[[122 117 127 128 119 120]
 [119 117 130 129 116 115]
 [109 116 120 120 132 106]] ⇒ 122

[[127 139 139 135 129]
 [156 122 111 119 138]] ⇒ 127

[[124 140 128 122 126]
 [131 142 128 141 105]] ⇒ 124

[113 141  99 107 111 152 157] ⇒ 113

[110 136 113 153] ⇒ 110

[[130 131 130 129 130 131]
 [153 144 142 137 142 148]
 [136 135 138 131 131 133]] ⇒ 130
---
[[108 146 151 114 149 149]
 [135 127 115 126 125 130]] -> 130

[[131 105 101 127]
 [148 123 114 131]] -> 131

[[136 149 131 103 155 133 113]
 [134 137 129 153 154 154 103]] -> 103

[[116 117 129 142 130 105 112]
 [118 123 128 135 136 106 110]] -> 110

[[106 119 150 100]
 [119 112 124 124]] -> 124

[[135 137 116 125 150 119]
 [123 118 128 129 102 108]] -> 108

[[ 99 139 120 111 122 145 114]
 [143 127 117 110 127 142 114]] -> 114

[[125 128 125 130]
 [102 133 133 124]] -> 124

[[141 141 135 113 102]
 [147 133 131 140 134]] -> 134

[[128 128 130 133]
 [106 128 127 131]] -> 131
---
[133 152 123 128 125]	125
[154 116 133 121 139]	139
[149 115 154 149 106]	106
[121 107 117 142 112]	112
[145 147 153 109 108]	108
[148 131 135 102 126]	126
[149 130 116 129 113]	113
[157 125 138 126 148]	148
---
[[120 123 140 124]
 [123 110 135 136]
 [129 105 136 128]] -> 136

[[121 128 126 126 129 126]
 [115 114 120 144 118 106]
 [113 104 107 147 140  99]] -> 107

[[135 125 102 122]
 [134 120 107 121]
 [134 122 101 122]] -> 101

[[120 114 106 128 124 123]
 [128 131 133 125 127 131]
 [121 124 128 131 118 123]] -> 128

[[124 127 139 129]
 [139 139 156 120]
 [147 132 143 121]] -> 143

[[124 128  99 134 119 136]
 [122 134 106 142 111 128]
 [129 120 104 119 136 145]] -> 104

[[139 106 140 146 100 109]
 [104 115 102 109 147 126]
 [138 131 157 106 154 148]] -> 157

[[118 136 101 140]
 [109 142 128 137]
 [149 119 111 125]] -> 111

[[139 142 129 137 131 139 129]
 [121 126 125 108 116 117 132]
 [130 125 144 106 106 112 140]] -> 144

[[132 136 130 149 131 120]
 [131 137 130 152 130 118]
 [133 118 131 106 132 136]] -> 131
---
126,141,121,153 >> 126
149,107,127,125 >> 149
152,147,131,128 >> 152
151,130,140,148 >> 151
143,151,130,124 >> 143
124,118,99,109 >> 124
148,151,135,120 >> 148
---
[[155 110 140 125 127 125 121]
 [149 114 144 129 126 128 122]
 [127 119 136 129 132 111 131]] gives 155

[[139 116 143 126 141 127 128]
 [128 128 128 128 128 128 128]
 [134 133 137 151 126 139 131]] gives 151

[105 115 133 112] gives 133

[[133 136 117 126  99]
 [122 132 154 141 152]] gives 154

[156 143 143 147] gives 156

[[111 117 122 105]
 [109 134 125 118]
 [153 118 144 147]] gives 153
---
[117 101 123 156 147] → 101
[158 138 125 123 121 138] → 138
[146 133 113 114 155 125] → 133
[155 109 140 130] → 109
[124 123 121 150 141] → 123
[101 109 100 137 118 132] → 109
---
[[115 107 113 117]
 [117 109 111 119]] → 109

[[105 126 130 100 137 105 110]
 [117 110 151 110 147 111 108]
 [151 100 151 145 149 147 114]] → 110

[[107 107 141 142]
 [106 101 138 137]
 [109 100 114 103]] → 101

[[102 144 109 135 101 137]
 [ 99 148 123 134 108 140]] → 148

[[129 123 135 157 132 129]
 [127 140 130 125 141 141]
 [125 116 117 138 119 115]] → 140

[[109  99 113 105 131 123 131]
 [124 131 114 128 126  98 156]] → 131

[[143 151 114 136 137]
 [122 156 111 135 119]] → 156
---
[[135 113 130 111 117 152 142]
 [133 136 124 128 118 129 142]
 [136 137 130 119 129 125 124]] 135, 124

[[119 143 118 138 125 121]
 [121 134 126 131 128 111]
 [128 136 133 126 129 106]] 119, 106

[140 120 137 109 128 138 156] 140, 156

[129 107 127 128] 129, 128

[135 131 142  98] 135, 98

[116 106 106 136] 116, 136
---
[[126 132 128 137 130]
 [117 130 150 129 139]
 [124 135 132 140 130]] --> 130

[[125 115 158 118 109 114]
 [115 116 152 118 109 114]
 [115 115 152 118 144 122]] --> 114

[[140 145 121 120 142 140 127]
 [109 118 128 130 124 118 116]
 [119 116 118 118 114 105 135]] --> 127

[[121 124 140 142 147 141 107]
 [137 136 117 123 122 141 115]
 [115 127 138 141 150 141 111]] --> 107

[[138 113 108 122 140]
 [105 144 130 119 128]
 [134 128 128 129 127]] --> 140

[[105 133 102 132 123 118]
 [120 136 127 149 124 150]
 [124 132 130 133 126 133]] --> 118

[[134 125 125 123 127 128 123]
 [116 154 133 135 128 116 135]
 [126 105 116 135 134 131 111]] --> 123

[[139 118 131 126]
 [152 138 144 139]
 [129 127 135 126]] --> 126
